One vector is turned by the same rotation once a step. Each row is the vector after some number of steps, and that number follows the row.
The counts run from 0 to 1140.
[ 3.81  0.68 -2.75 -2.47  0.09 -1.37 -1.74 -2.98  1.26  1.45 -0.27 -0.22
 -0.97 -0.55  1.12 -0.53 -0.70  2.15 -0.91 -0.42  0.89 -0.33  2.10  2.00
 -0.29  0.04 -0.21 -0.74  0.50 -0.68 -1.03 -3.46 -1.81  1.48  2.41 -2.14
  2.32]	888
[ 4.46  1.53 -1.38 -0.65 -0.26 -1.33  0.94 -2.16  1.95 -0.64 -0.78  1.71
 -2.17 -0.11  1.02 -1.48  0.16  1.36  1.70  0.02  1.67  0.67 -1.62 -0.71
  0.55 -1.98 -0.72 -2.51  1.12 -0.20 -0.65 -2.36 -2.21  1.37  1.69 -1.81
  2.83]	1136
[ 1.53  0.43 -1.00  1.11 -0.93 -1.26 -0.94 -3.14 -1.54  1.64 -1.15 -0.87
 -1.56  0.52  0.56  0.19  0.22  3.74  0.73 -1.06 -0.36 -2.60  0.61  1.78
  2.01 -2.55 -1.05 -1.25  0.09 -2.35 -1.64 -4.92  0.50 -1.46  0.10 -0.55
  1.18]	857
[ 2.69  2.44 -3.53 -2.46 -0.64  0.52 -1.27 -2.34 -0.72  0.38  1.17 -0.66
  0.44  1.48  2.06  0.70 -0.62  2.82 -0.11  0.80  0.06 -0.91  1.36  0.58
 -1.04 -2.88  1.84 -1.38  2.12 -1.01 -2.89 -1.25 -0.53  0.71 -0.01  0.22
  2.93]	546
[ 4.43  1.69 -2.42 -0.70 -0.29 -2.82  0.33 -1.22 -0.93  0.62 -0.96 -1.32
 -1.04  0.55  0.38 -1.40 -0.60  1.21  1.94 -0.22  2.40 -1.92  1.04  0.21
  1.71 -2.21 -0.81 -0.95  1.22  0.18 -3.06  1.09 -2.78  0.14  0.92 -1.32
  2.25]	555
[ 2.11  1.16 -1.42 -1.33 -1.32 -0.66  0.60 -3.69  0.15 -0.07  1.16  1.35
 -1.40  0.20  0.29 -1.30 -1.78  1.18  0.46 -2.22 -1.73  0.15 -1.78  1.50
 -0.05 -0.31  0.23 -2.02  1.07 -0.93  0.56 -6.16 -1.59  0.66 -0.15 -0.55
  1.58]	966
[ 1.99  1.28 -0.68  1.74 -1.94 -0.96 -2.35 -4.60 -1.26  1.48 -0.98  0.28
 -0.88  1.27  0.18 -0.19  1.11  2.35  0.33  0.84  1.64 -2.77 -0.19  0.31
  0.95 -2.75 -1.14 -0.87  2.18 -0.13 -0.91 -1.64 -1.64  0.24 -0.59  1.00
  3.08]	661
[ 1.95  1.68 -1.25  0.54 -0.71 -4.04 -0.88 -4.02  1.58 -0.51  0.71  1.74
 -0.24 -1.21  0.55 -0.07  0.51  0.24  1.98 -0.88 -0.86 -1.06  0.55  1.12
  2.27 -0.98 -1.07 -1.09  1.46 -3.25 -1.65 -3.09 -0.31  0.05  1.77 -1.23
  2.22]	461
[ 2.22  0.39 -2.57 -0.53 -0.66 -1.81 -0.06 -0.92 -0.45 -0.87  0.94 -0.64
 -0.09 -0.04 -0.21  1.71 -0.23  2.69  2.39 -0.77 -0.54 -2.53  2.42  0.43
  0.39 -2.24  0.80 -2.54  1.68 -1.13 -3.39 -3.80 -0.72  1.37 -0.33 -0.96
  2.13]	206
[ 4.65  0.10 -2.06 -1.47  0.71 -0.35  0.16 -3.63  1.77  0.44  0.81  1.22
 -0.74  1.25  1.08 -1.59 -0.86  2.37  0.57 -0.06  1.82 -0.69  0.95 -2.75
 -1.40 -1.62  0.63 -1.18  0.83  0.53 -1.67 -1.95 -2.81  0.74  1.54 -1.85
  1.97]	158
[ 2.72 -0.56 -1.23 -0.29 -0.72 -1.61 -1.36 -2.71 -0.51  1.95 -1.72 -0.74
 -1.84  0.49  1.93  0.06  0.47  4.52  1.63 -0.16  0.37 -1.34  0.63  0.10
  1.40 -0.98 -0.86 -1.20  0.62  0.27 -1.84 -5.03  0.40  1.04  0.94 -0.82
  2.09]	168
[ 4.72  0.70 -1.36 -0.05  0.72 -0.14 -0.73 -3.12  1.44  1.04  0.18  0.43
 -2.23  2.14  0.51 -1.60  2.11  0.57  0.18 -1.54 -0.16 -1.20 -0.38  0.86
  1.86 -2.91 -0.71 -0.37 -0.19 -2.34  0.28 -2.42 -1.39  0.78  2.29 -2.45
  1.55]	851
[ 3.31  0.44 -1.60 -1.43 -1.00 -0.99  0.01 -2.29 -1.97 -0.50  0.09 -2.85
 -0.41  1.47  2.67 -0.20  0.84  2.77  2.20 -0.85 -2.71 -1.82  0.53 -0.44
  1.04 -0.26  0.18 -0.55  1.14  1.40 -1.72 -4.06 -0.73  0.69 -0.65 -1.18
  2.06]	1078
[ 3.91  3.62 -3.47 -1.95 -0.21  0.25 -1.58 -3.63  0.49 -0.96 -0.28 -0.16
  0.12 -0.51  0.61  0.87 -1.05  1.18 -0.57  0.52  1.53 -1.05  1.16  1.43
 -1.56 -1.18  0.45 -0.50  1.88  0.08 -1.34 -2.13 -0.70  1.11  0.15 -0.23
  3.19]	549
[ 1.53  2.11 -3.29 -2.69 -0.97 -1.14  0.67 -2.96 -0.47 -2.07  0.83 -0.59
 -1.04 -1.19  1.64 -2.25 -1.87  1.25  1.16 -0.68 -0.35  0.18 -0.52  0.98
  0.14  0.50  1.32 -0.82 -0.17 -0.86 -1.32 -4.65 -0.94  0.16  0.05 -2.01
  2.78]	394
[ 1.68  1.43 -3.11 -1.55 -0.35 -0.86  0.53 -4.25 -0.06 -1.94  0.26  0.64
  1.26  0.86  1.90 -0.50 -0.41  1.96  1.01  0.37 -1.27 -0.02 -0.71 -0.71
  0.44  0.59  0.54 -0.42 -0.27 -1.00 -1.06 -5.51 -0.81 -2.08  0.07 -2.31
  2.45]	106
[ 1.52  2.79 -1.68 -0.10 -1.32 -0.48 -0.98 -3.46 -1.00 -0.30  0.11  0.08
  1.30  1.98  1.98  1.05  2.99  2.40  0.89  0.77 -0.31 -1.38  0.71  0.04
  1.35 -1.99 -0.93 -0.90  2.42 -0.33 -1.74 -1.61 -1.50 -0.56 -0.94  0.00
  4.41]	114
[ 5.05  1.81 -2.61 -0.89 -0.04 -1.92 -1.00 -2.40  1.56  0.68 -1.98  1.01
 -2.08  0.00  0.33 -1.10 -1.51 -0.37  1.89 -0.62  1.25 -2.18  0.42  0.31
  1.60 -2.55 -0.93 -0.38  1.01  0.05  1.24 -1.24 -2.10 -2.14 -0.50 -1.73
  1.59]	1098
[ 3.03 -0.25 -3.12 -1.34  0.71 -1.04 -0.38 -3.09 -0.64  0.07 -0.25  0.26
  0.21  2.31 -0.92 -0.86 -1.67  2.70  1.61  0.68  1.50 -2.35  1.67 -1.79
  0.33 -1.62  0.95 -1.26  1.03  2.16 -3.06 -1.15 -1.85  0.12 -0.83 -0.91
  2.76]	11
[ 3.74  0.60 -3.80 -2.13  0.14 -0.81 -0.09 -3.34 -0.04 -1.70 -0.43  0.80
  0.76  1.31 -0.50 -1.61 -2.17  1.32  0.63  1.43  0.44 -0.12 -0.08 -0.74
 -0.68 -0.53  1.28 -1.73  0.40  1.69 -0.99 -2.48 -2.91 -1.98 -0.80 -1.88
  2.69]	587
[ 2.16  1.66 -1.90  0.38 -0.10  0.02 -2.72 -4.25 -0.76  1.00 -0.85  0.01
 -1.52  2.41 -0.37 -1.21  1.51  1.31  0.45 -0.01  0.85 -3.20  1.17  1.64
  1.88 -3.20 -0.28 -0.34  1.37 -0.83 -1.05  0.09 -0.78  0.17 -0.66  0.19
  3.32]	516
[ 1.22  2.88 -2.53 -0.68 -1.49 -0.72 -0.80 -3.68  0.86 -0.78  2.09  1.89
  0.59  0.02  2.40  0.39 -0.37  0.09  0.51 -0.31 -0.79 -1.25  0.00 -0.32
 -0.69 -2.40  0.99 -0.75  1.73 -2.93  0.87 -4.01 -1.55 -1.91 -0.98 -0.02
  2.34]	289
[ 3.44  0.26 -2.73 -1.52  0.14 -2.35  0.36 -2.15  2.15 -1.09  1.80  2.11
  0.96  0.44 -0.81  0.83 -1.61  0.86  1.09 -0.55 -1.44 -0.73  0.94  0.14
 -0.36 -1.01  0.67 -2.84  1.43 -0.95 -1.29 -4.49 -2.11  0.25  0.72 -1.60
  1.66]	783
[ 4.02  0.30 -2.63 -1.82  0.80 -1.84 -0.36 -2.36  1.74 -2.38  1.53  0.52
 -0.37  0.55 -0.59 -0.90  0.10 -0.67  2.04 -1.65 -2.58 -1.79  1.26  0.09
  0.71 -0.71  1.14 -1.14  1.00 -0.30 -0.35 -3.44 -1.58  1.08  0.09 -2.59
  2.21]	929
[ 3.44  2.36 -1.40  0.27 -0.68  0.08 -1.13 -4.28  0.23 -1.78 -0.94  1.01
 -1.34 -0.27  0.92 -2.49  0.82  0.75 -0.63  1.67  0.75 -0.08 -2.45  1.35
 -0.34 -2.27  0.48 -2.03  0.80 -0.70  0.33 -2.59 -2.00 -0.44  0.69 -0.11
  3.93]	81
[ 1.01  0.60 -3.21 -0.46 -0.98 -0.03 -2.20 -4.69 -0.15 -0.64  1.88  0.76
  1.47  1.88  0.54  0.76  0.37  2.28  0.11  1.74  0.00 -1.05  0.28 -1.25
 -0.98 -1.72  1.63 -0.83  1.33 -1.04 -2.23 -3.45 -0.80  0.27 -0.61 -0.17
  3.43]	833
[ 2.31  1.02 -1.92 -0.77 -0.82 -1.68 -0.41 -5.09 -0.96  0.99  0.22  0.01
  0.68  2.05  1.54 -0.57 -1.06  3.52  0.63  1.33 -0.41  0.91 -1.67 -0.98
  1.04 -0.24  0.51 -0.62  0.44 -0.27 -3.65 -2.96 -0.06 -0.34  1.74 -0.51
  1.85]	650
[ 1.05  2.23 -0.66  0.12 -1.23 -0.11  1.42 -2.92 -1.29 -0.40 -0.55  1.96
 -0.36  1.90  1.26 -1.62 -0.18  2.68  1.00  0.30  0.13 -0.92 -1.28 -0.70
  0.67 -3.34  0.12 -3.39  1.79 -1.02 -1.16 -2.29 -2.62 -2.37 -1.31  0.64
  2.67]	623
[ 1.78  1.59 -3.59 -2.09  0.30 -1.05 -0.22 -4.58  0.75 -1.76  1.04  1.06
  1.26  1.24  1.57 -1.17  0.04  1.08  0.66  0.65 -1.33  0.61 -0.36 -0.41
  0.91  0.31  0.62 -0.25 -0.61 -1.47 -1.20 -3.98 -0.76 -2.01  1.00 -2.50
  2.71]	107
[ 3.32  0.22 -2.83 -1.82 -0.03 -2.24 -2.05 -2.62  1.44 -0.18 -1.42  0.14
 -1.29 -1.41  0.62 -0.58 -0.13  1.75  0.76  0.47  0.15 -0.51  1.17  2.20
  0.62  0.43 -0.49 -1.24  0.27  0.33 -0.20 -4.67 -0.68  0.89  1.20 -2.11
  3.28]	745
[ 2.89  0.12 -1.56 -1.53 -0.26 -0.71 -0.22 -2.03 -0.81 -0.71 -0.30 -0.07
 -0.52  3.08 -0.21 -1.01  2.51  2.11  0.99 -0.08 -1.59 -1.21  0.87  1.60
  2.09 -1.07 -0.52 -2.87  1.64  1.30 -1.25 -2.26 -2.72  0.81 -0.23 -1.36
  4.29]	595
[ 4.04  0.43 -1.78  0.96 -0.84 -2.95 -2.15 -1.96 -0.85 -1.40 -0.18 -1.19
 -0.47  0.35  0.49  0.73  0.34  1.34  2.31  1.35 -2.64 -2.44 -0.26  0.26
  0.88 -1.98  0.98 -2.40  2.36  0.04 -2.55 -2.87  0.55 -0.36 -0.35  0.25
  1.89]	753
[ 6.09  1.10 -1.58 -1.07  0.33 -0.82 -0.36 -1.69  1.15  0.53 -0.20 -0.64
 -3.31  0.07  1.30 -2.31 -0.54  0.41  0.25 -0.79 -0.45  0.01 -1.21  1.80
  0.02 -2.01  0.28 -2.02  0.63 -0.52  0.01 -2.89 -1.62  0.84  2.50 -1.64
  1.19]	563
[ 3.18 -0.69 -2.22 -0.96 -0.07 -1.99 -2.67 -2.74  1.79  1.87 -0.67  0.40
 -1.90 -0.63  2.11 -0.67 -0.61  2.56  1.45  0.53  0.21 -0.37  0.47 -0.45
  0.77 -1.91  0.56 -0.77 -0.10 -1.74 -1.20 -4.35  1.28  0.15  1.97 -1.79
  1.50]	171
[ 1.79  2.93 -1.89 -0.41 -1.55 -1.73 -1.26 -3.41  0.24  0.83  0.73  1.48
 -0.79  1.77  1.86 -1.90  1.23  0.19  1.64  0.64  0.32  0.32 -0.99  0.14
  2.21 -2.73 -0.41 -1.20  2.71 -2.42 -1.64  1.04 -1.73  0.57  0.94 -0.04
  3.68]	801
[ 2.28  0.58 -3.55 -1.40 -1.16 -1.67 -2.80 -2.59  0.52 -0.62  1.62  0.20
 -0.98 -0.88  1.64 -2.19 -2.08  0.02  0.34  1.14 -1.55 -0.81 -0.27  1.25
 -1.09 -2.06  3.01 -1.86  0.56 -2.13 -0.62 -3.31 -0.70 -1.45 -0.09 -0.34
  2.13]	575
[ 2.31  2.98 -2.15  0.22 -1.89 -0.40  0.18 -2.93 -2.86  0.21  1.53 -1.95
 -0.17  1.76  1.28  0.48 -0.70  1.31  0.94 -1.49 -0.53 -3.63  0.58 -0.44
 -0.19 -3.06  0.84  0.45  1.90 -1.41 -1.59 -2.03 -1.93 -1.20 -2.15  0.50
  1.14]	869
[ 2.20 -1.04 -1.84  0.57 -1.40 -1.95 -2.52 -2.96 -1.00  2.89 -0.33  0.01
 -1.13  2.36  0.20 -0.03 -0.10  2.94  0.20  0.70 -0.75 -0.56 -1.00  1.20
  2.13 -2.16 -0.06 -1.45 -0.13 -1.79 -1.39 -4.37 -0.38 -0.93  1.08 -0.68
  1.07]	1001
[ 5.45  0.57  0.35  0.66  0.22 -1.04  0.39 -2.78 -0.10  2.09  0.61  0.45
 -0.61  2.28  0.77 -0.16  0.01  2.29  0.42 -0.63 -1.72 -1.65 -0.01 -0.47
  0.55 -3.35 -0.72 -2.62  1.52 -1.04 -1.58 -2.79 -2.07 -0.89  1.86 -0.19
  0.10]	129
